(in the rows, 128 means zero)
One hidden turn or mirror swaps the rows below in pairs. Which row is each named row swapped with?
The rows were stretched afterwards, more along some directions than others.
fuva: [160 139 181 127 123 152  95 142  97 137 144 171 112 108 130 178 122 145
 141 179]
kop: [150 107 127 157 102 162 153 101 112 144 106 159 143 102 128 128 155 116
 155 145]
dovok: [124 145 121 148 113  78 116  93  97 130 120 126 109 110 102 117 121 103
 118 132]
turu: [126 101 140 151 121 135 131 113 137  95 102 130 128 105 103  98 135 100
 130  83]
fip: [125 123 138 164 110 119 134 100  95 183 137 151 169 122 110 139 132 117
 159 126]
veled: [173 141 176 120 117 139 104 162  94 122 131 167 115  94 134 179 112 147
 152 189]
gen: [149 111 141 139 113 154 122 124 106  84  87 140  78 103 124 145 103 128
 136 133]
Ren: [131  95 137 148 116 142 122 126 132  95  97 133 122 101 103 116 133 106
 145  93]
simud: [125 139 127 114 130 125 109 140 133 143 128 122 128 125 169  89 169  98
 126 184]
gepet: [164 132 143 121 121  83 118 179 146 118 125 124 123  92 125 141 157  99
 152 167]
kaga: [158 148 192 133 128 137  92 149  97 120 152 163 126 121 128 180 117 148
 140 186]
bos: [160 130 139 124 110  81 118 165 151 117 127 130 119 103 127 143 152  92
 162 166]
ruzur: [121 131 144 171 121 107 120 106  94 183 137 149 161 122  97 142 131 122
 155 124]
tuk: [140 113  93 142 121 103 119 125 145 143 109 126 137 105 102 110 140 102
 128 124]
pibel: [133 139 112 139 105  88 113  90 103 123 115 127 102 114 105 136 110 111
 135 140]
fono: [114 124 177 149 126 152  77 152 133 116 127 129 126 142  91 166 139 102
 107 142]
dizuf: [126 126 141 170 119 105 132 115 102 186 134 147 169 126 108 147 129 115
 159 131]
lubu: [115 130 174 155 132 148  85 155 128 110 120 133 125 137  91 156 143  97
 101 139]
Vus: [146 138 124 138 101  91 113 105  93 127 119 133 102 104 108 158 106 109
 147 161]
Nuve: [160  89 126 160 107 170 140 134 111 130  97 152 141  96 123 141 145 117
 147 142]
Povaz: [130 140 126 114 128 137 109 133 132 146 123 125 121 117 163 100 161 100
 138 185]
Dugup: [127  86 128 143 116 143 128 110 145 102  99 123 126 102 103 102 142 101
 137  84]
kan: [127  94 137 143 117 141 122 114 135  96 101 129 126 100 104 106 130 103
 128  85]
Fivep: [125 120 174 152 134 141  81 158 147 102 128 120 132 148  96 160 156 114
 114 140]
mivek: [119 128 139 171 118 106 131 103  93 177 135 153 169 130 102 137 129 118
 146 126]
das: [145 110 133 140 121 146 125 114 104  82  91 135  83 106 127 122 123 130
 116 124]
tasi: [171 144 189 130 117 126 105 144  94 129 138 171 120  99 128 171 123 145
 160 182]
susev: [137 137 127 112 125 132 112 121 130 133 128 121 125 121 165  87 157  99
 130 187]
dariz: [128 109 106 145 119 108 127 116 154 140 101 121 136 102  94 112 145  95
 130 109]
geva: [124 131 147 172 115 110 132  97 101 180 137 149 165 124 102 142 127 115
 162 127]
Fede: [123  96 131 145 122 137 125 115 140 108 107 127 133 108 101 101 141 105
 126  77]
denu: [124 126 170 154 134 135  89 157 141 107 123 123 130 148  91 153 140  96
 103 142]
Mutif: [112 135 180 149 135 146  83 166 134 108 124 123 129 137  95 158 143 104
 105 146]
legaz: [164  97 134 156 104 157 151 129 114 140  95 158 141  93 119 155 135 121
 163 146]
gigu: [139 143 131 108 128 131 119 114 127 135 124 123 129 117 163  89 165 102
 140 183]
Sedaf: [136 144 128 119 122 123 104 131 128 155 124 119 128 113 154 101 153  94
 147 181]
Poz: [129 145 133 109 129 135 110 148 134 137 125 118 126 118 170 103 159 105
 142 194]
pul: [131 115 108 145 121 114 131 101 154 127 107 130 130 107  96  93 159  99
 117 103]
sus: [139 139 126 109 126 125 104 129 135 135 134 121 131 127 173 100 166 118
 147 193]
nuvaz: [157 133 144 117 129  86 116 171 161 101 134 115 124 111 143 125 166  94
 152 172]
Pag: [165 132 158 126 118  78 114 166 151 112 125 131 120  98 115 145 156  99
 163 159]
kani: [146 101 131 158 108 161 149 121 105 136  95 157 145  97 128 130 141 117
 143 140]
Mulo: [142 114 103 137 117  97 135 112 141 129 103 130 134  90 102  94 148  98
 123 115]
Rudak: [131  85 134 149 113 140 124 117 131  96 100 133 127 105  97 105 141 102
 124  83]
fak: [153 118 136 130 130 131 118 135 106  72  92 138  74 102 127 124 114 130
 108 132]
daza: [129 122 130 161 112 103 124 101 102 189 136 148 161 125 104 139 131 119
 159 131]
Dono: [151 134 138 123 119  85 115 165 144 114 132 132 121 106 130 129 165  85
 139 164]
Gogut: [127 131 174 145 139 141  94 151 140 102 117 126 127 143  93 153 143 104
 110 137]
rel: [160 138 183 135 120 137 100 135  93 131 142 169 117 103 124 162 126 145
 133 167]
Papim: [127 128 180 158 134 154  83 167 127 110 113 132 123 135  92 159 131 104
 108 135]

Fede is swapped with fip
geva is swapped with turu
fuva is swapped with Dono
bos is swapped with rel
Mulo is swapped with legaz

One hidden turn or mirror swaps the rows below in pairs. Which row is each named row swapped with?
The rows were stretched afterwards, more along some directions than others.
Vapo: [132 124 120 100  93 120 158 111 150  89 169 120 114  96 123 123 131 167
 115 113 126 133 130  94 106 112 141 132]
gati: [129 127 123 125 134 121 134  98 119  96 187 129 115 103 103 126 133 123
 138 155 112 140 159  71  92  74 136 123]
begu: [125 114 129 118 112 125 144  97 179 109 199 133 135  86  95 143 153 186
 111 113  90 135 116 110  88 121 134  95]
vela: [117 112 133 106 121 114 143 169  99 141 181 117 130 132  97 111 134  95
 147 140 156 119 157  90 157 102 167 133]
Nudip: [114 110 125 114 140 125 170 130 131 110 171 122 142 107 134 113 153 116
 134 135 123 125 141  79  99 125 148 151]
govav: [114 126 126 135 112 140 168 125 124  78 143 149 110 108 116 150 138 144
 126 130 161 166 139 134  79 102 149 107]
sizu: [128 142 134  81 127 162 176 137 102  89 150 114 122 123 117 114 106 128
 134 143 143 130 191 113  89 136 167 110]
pip: [157 126 146  87 121 147 148 138 124 138 169 115 138  98 124 126 149 180
 155 161 137 136 169 133  93 132 144  81]
Ralir: [121 127 133 110 117 136 138 140 134 104 151 137 129  89 101 122 166 160
 124 115 165 165 126 114  80 124 126 120]
vaki: [134 129 146  92 144 140 165 165  96 144 167 114 149 130 104 136 126 117
 155 139 151 120 161 103 128 142 149 130]
fetam: [115 126 124 106 128 141 141 159 102  97 167 128 124 146 107 126 142 105
 149 162 126 143 181 119 115 116 159  86]
kenab: [131 116 142 122  96 123 151 137  96 132 183 110 126 111 109 139 132 119
 148 132 146 155 145 101 153 118 149 150]
mon: [125 130 127  71 107 136 131 137 106 131 177 126  96 115  99 150 112 151
 130 157 114 102 202 101 125 123 190 128]
feri: [147 126 136 108 145 128 150 135 140 102 186 103 159 160 129 116 138 151
 130 140  84 114 163 121 110 112 145  72]
zol: [130 129 120  96 115 148 163 141 123 101 163 140 132 111 124 124 151 177
  95 130 104 125 176 121  56 115 148 101]
Logon: [132 109 125 105 129 110 139 118 128  99 172 120 120 107 113 131 140 158
 103 115  90 126 148 102  75 112 154  78]
levar: [111 129 149 121 126 138 124 116 107 132 168 147 138 127  89 126 153 136
 148 156 119 125 157 115  91 129 123 145]
Libi: [145 155 116 118 130 140 141 154 111 111 169 134 148  92 105 102 140 161
 122 134 138 136 161  91  92 115 129 119]
zitek: [137 124 113 123  84 116 144 107 142  99 187 121 139  69  97 110 135 172
 128 156 136 136 162  90  83 114 146 123]
debak: [ 96 114 134 135 109 120 126 147 139 131 203 142 117 100 110 137 163 121
 127 111 105 156 112  87 143 108 131 148]
Gosob: [139 106 131 122 132 121 159 112 125 105 191 105 155 113 126 131 128 143
 121 144  99 148 144  83 116 124 161 110]
nul: [149 142 127 120 142 152 130  92 134 133 188 114 132  99  94 123 146 152
 145 150 114 125 139 113 110  84 101  89]
Zib: [101 124 139 122 158 141 151 146 122 114 165 138 159 157 119 132 118 108
 129 115 141 126 131 122 125 118 124  98]
por: [120 124 131 116  97 124 124 130 103 111 160 116 109 132  94 149 109 132
 131 152 113 120 164 119 153  90 158  88]
Sivor: [130 141 153 133 102 103 162 140 112 116 155 121 110 114 111 149 146 130
 142 137 121 113 160 111 108 107 149 163]
puzis: [139 123 141  93 106 128 150 162  91 164 166 102 121 120 109 103 143 121
 147 129 157 123 139 110 150 104 140 141]
lemef: [130 137 139  83 111 159 141 144 119 103 170 140 140  90 119 115 138 181
 133 128 148 161 164 140  73 110 138  63]
Tega: [100 133 149  96 106 118 142 143  83 112 160 137 113 114  96 143 130 101
 169 156 161 129 186 113 136  91 168 153]
gug: [129 125 128 115 114 145 132 150 154 130 178 134 127 107 104 124 163 159
 157 122 129 160 147 145  89 108 136  79]
zozas: [129 127 160  93 125 129 161 132 119  99 138 139 144 116  98 117 164 173
 127 130 141 122 148 142  71 133 154 102]
sep: [132 156 136 120 130 128 122 125 109 128 178 121 100  80  78 158 151 157
 161 148 120 128 143  89 137  73 136 155]
vuke: [111 115 122  91 130  95 143 139 104 121 150 133 148 128 114 126 120 110
 145 142 129  98 165  89 113 127 137 142]
Fimeb: [140 119 142 116 163 129 126 124 139 117 203 133 134  91  95 114 158 146
 149 142 138 143 143 103  94 107 143 117]
dud: [136 110 115  94 125 150 136 118 132  99 171 120 135 124 126 144 121 158
 116 111  99 160 157 137  99 150 147  80]
suri: [116 134 135 104 105 134 140 149 100 119 143 125 105 132  83 160 135 108
 161 139 126 128 163 138 144  73 136 100]
mim: [134 126 128 122 140 147 146 113 113 119 166 126 135  97  73 128 175 138
 123 160 135 141 148 122  69  84 129  84]
kek: [115 128 125 136 108 136 139 134 118 113 184 144 108 113 115 140 144 126
 136 144 110 160 173 114  99  79 141 100]
gebak: [138 124 138  98 110 150 146 129  82 108 157 113 118 120  90 125 107 149
 102 161 152 139 178 107  78 111 158  92]
zit: [130 114 126 137  88 121 132 123 109 103 169 130 128 120 107 150 113 155
  80 136  97 136 161 110 112 126 164 117]
dede: [114 100 146 132 114 109 132 130 146 111 187 146 153 118 111 125 142 155
  83 105 104 133 101 103  99 112 115 105]
kal: [146 141 139 115 106 154 141 155 109 112 182 103 124 109 105 153 107 156
 144 148 111 143 177 113 122 108 138  60]
zov: [145 144 136 103 111 134 126 160 120 148 184 117 122 141  81 119 141 143
 157 144 108 102 209 130  98 116 156  84]
gifo: [122 127 158  82 116 126 163 151  94 138 169 126 120 127 123 109 110 101
 166 156 176 124 168 106 143 104 149 118]
muf: [117 109 127 103 123 139 125 119 119 126 185 110 159 141 115 131 134 146
 123 138  72 131 154 122 134  92 150 101]
Vises: [103 101 123 133 114 133 130 148 125 101 171 145 149 122 103 136 145 140
  94 114 124 157 168 139  49 146 152  94]
Kure: [142 121 130 124 129 112 125 139 133 115 193 114 127  90  94 127 153 144
 151 145 133 163 146  93  98  89 134  60]
mazaf: [148 137 132 105 126 145 124 128 142 131 206 119 130 115  80 137 148 178
 142 128 109 138 156 141  99 102 133  54]
nirun: [121  89 144 103 100 129 135 136 128  98 184 142 110 100  98 140 133 149
 109 120 130 152 144 120 105 115 170  85]
liku: [124 141 154 126 143 135 147 150 120  98 154 140 125 115  86 149 119 138
 128 145 148 123 175  90  72 130 147 108]
Bitol: [144 106 145 113 151 144 158 135 130 103 176 105 138 120 132 126 125 154
 123 142 124 153 146 137  80 130 147  76]
selu: [102 114 114 132 134 153 148 136 172 110 178 160 146 102 126 128 165 126
 131 108 127 154 122 125  73 116 125 102]
Buf: [143 147 134  80 137 149 145 137 113 127 181 107 135 123 118 114 113 155
 124 114  99  98 161  96 104 100 123  64]
daz: [100 101 122 114 136 124 138 128  94 123 172 137 138 105 100 112 165  98
 140 136 160 140 134 102 102 106 132 137]
Netog: [149 155 128 137 129 160 136 119 137 117 179 113 130  89 116 115 144 175
 134 148 126 150 149 115 102 100 120 108]
Fulo: [127 120 154 104 113 109 139 130 100 122 162 151 118 103  93 141 136 163
 125 160 140 120 182 108  77 136 192 131]
Ror: [158 148 150  97 114 161 152 140 118 133 198  93 143 119 107 117 140 155
 162 160 117 116 204 126 108 120 157 105]
zif: [117 101 120 102 127 115 146 137 156  96 166 135 148 120 115 132 141 167
  96 114  95 119 146 115  61 136 161  74]
nesa: [123 116 141 134 134 113 160 135 144 120 192 123 144 105 125 111 157 131
 112 112 107 114 131  91  96 140 126 141]
Sesi: [121 135 155  88 109 132 136 136 126 123 168 159 115 114 109 126 145 176
 133 129 131 136 168 134  82 106 157  99]
Vutob: [112 111 143 105 121 112 134 109 123 100 184 150 114  90  85 125 145 163
 110 125 117 102 158  80  85 127 164 142]
gadon: [136 137 134  86 111 151 155 140 117 117 160 139 106 102  82 160 150 171
 146 135 127 134 175 132  76 119 164  91]
Gupe: [103 110 135 122 123  90 122 142 122 144 182 147 148 105 104 115 136 121
 125 114 147 128 105  87 137  98 107 126]
turi: [141 124 134  68  87 128 129 123 105 123 168 108 115 100  92 137 123 173
 140 137 125 122 166 119 121 105 174 107]
fupas: [103  91 121 118 133 106 145 149 115 105 155 139 145 130 109 139 132  95
 112 127 151 131 139 101 112  98 175 107]
fepal: [125 126 158  78 133 174 159 132 115 149 177 120 119 116 117 130 119 132
 149 141 144 129 159 127 110 119 137  87]
pem: [ 95 105 114 131 103 124 125 128 109 109 159 155 155 107 104 136 124 121
  94 121 107 150 150  88  88 160 143 144]
Guf: [150 119 133 113 124 120 158 122 131 103 185 127 133  99  91 121 171 166
 112 139 143 123 149 122  94 130 152 110]
gugo: [112 127 141 105 147 156 153 138 103 104 146 146 102 112 112 148 142 133
 137 146 135 149 118 108 106  95 138 113]

nirun is swapped with Fimeb
Sesi is swapped with gifo
daz is swapped with Vises
Gosob is swapped with begu
puzis is swapped with zov
gati is swapped with dede
Netog is swapped with por
Ralir is swapped with fetam
zif is swapped with Nudip

